Each row has a name. After each piece below comes the name of the row it's from. Each question is about the rows just above it.

[143 124 131 147 160 136] : z776
[143 124 131 147  66  56] : z303
[143 124 131 115 117 194] : z2
[143 124 131 147 160 136] is in which row? : z776
The row with [143 124 131 115 117 194] is : z2

[ 73 141 113 159 154 122 144  85 136 122 124] -> z599
[172 105 113 116 147 134 147 113 136 107 117] -> z743
[124 186 156 116 147 143 160 122  94 122 160] -> z175
[115 127 157 116 147 132 144 113 136 169 140] -> z710
[124 143  72 134 122 171 125 116 118 122 108] -> z931
[124 186 156 116 147 143 160 122  94 122 160] is in which row? : z175
[124 143  72 134 122 171 125 116 118 122 108] is in which row? : z931
q: [ 73 141 113 159 154 122 144  85 136 122 124] : z599
q: [115 127 157 116 147 132 144 113 136 169 140] : z710

[ 92 119 157 138 128 134 152 104 113 116 120]  z424
[118 135 147 123 151 122 139 133 112 105 131]  z787
[154 122  94 117 107 140 113 152 155 122 139]  z722
[157 111 105 123 113 150 101 146 148 109 152]  z933
[137 155 129  94 128 108 111 157 117 124 126]  z567
[155 117 136 109 147 146 115 166 132  77 169]  z235
[ 77 159 148 143 116  94 137  85 101 173  81]  z57
[122 147 130 153 138 105 127 109 104 158 115]  z642
[145  93 135 108 144 163 137 157 141  69 168]  z620
q: [137 155 129  94 128 108 111 157 117 124 126] : z567
Which row holds [ 92 119 157 138 128 134 152 104 113 116 120]? : z424

[123 130 130 131 131 115 133 128 127 133 129 135 129 119 120 131 125 127
 122 121 125 142 122] -> z666
[117 131 132 136 131 111 134 126 130 132 130 138 127 111 120 136 124 126
 125 120 126 143 120] -> z874
[107 139 196 145  75 129  94 132 181 176  75 126 127 170 106 144 153 123
 113  97  97 160 178] -> z431
[134 119 133 133 130 129 128 128 129 133 130 127 128 138 125 134 126 124
 129 130 125 121 129] -> z395
[134 119 133 133 130 129 128 128 129 133 130 127 128 138 122 134 126 124
 129 130 125 121 129] -> z66
[117 131 132 136 131 111 134 126 130 132 130 138 127 111 120 136 124 126
 118 123 119 141 133] -> z486
[117 131 132 136 131 111 134 126 130 132 130 138 127 111 120 136 124 126
 130 133 127 132 138] -> z67
q: [117 131 132 136 131 111 134 126 130 132 130 138 127 111 120 136 124 126
 125 120 126 143 120] : z874
q: [134 119 133 133 130 129 128 128 129 133 130 127 128 138 125 134 126 124
 129 130 125 121 129] : z395
q: [107 139 196 145  75 129  94 132 181 176  75 126 127 170 106 144 153 123
 113  97  97 160 178] : z431

[155 136 118 160 124 146 170] : z25
[141 133 144 103  77 154 130] : z583
[ 90 122 127 109 114 141  56] : z729
[155 136 118 160 124 102 106] : z626
[ 94 115 154 178  88 122 114] : z645
q: [155 136 118 160 124 102 106] : z626

[140 116 130 103  97  96 118 159 117 113]  z118
[112 109 136 130 124 124  98 136 158 135]  z472
[119 127 117 111 102 181  97 156 107 114]  z974
[119 127 117 129 102 181  97 156 107 114]  z440
q: [119 127 117 129 102 181  97 156 107 114] : z440
Where do [140 116 130 103  97  96 118 159 117 113] appear? : z118

[157 133 168 146 109] : z323
[106 104 122  67 113] : z629
[115 143 166  94 126] : z55
[144 165 108 149 120] : z588
[158 131 163 138 111] : z494
[154 128 102 123 144] : z432
[170 163 151  96 103] : z947
[129 157 107 149 115] : z963
q: [129 157 107 149 115] : z963
q: [158 131 163 138 111] : z494
q: [115 143 166  94 126] : z55
[170 163 151  96 103] is in which row? : z947

[128 155 121 123 147 119 122 117 139] : z369
[122 105 175 137  75  96 106 112 147] : z273
[128 155 121 123 147 119 122 110 157] : z694
[127  86 123 124 100 112  96 143 156] : z870
[127  86 123 124 100 112  96 143 156] is in which row? : z870
[128 155 121 123 147 119 122 117 139] is in which row? : z369
The row with [128 155 121 123 147 119 122 110 157] is : z694

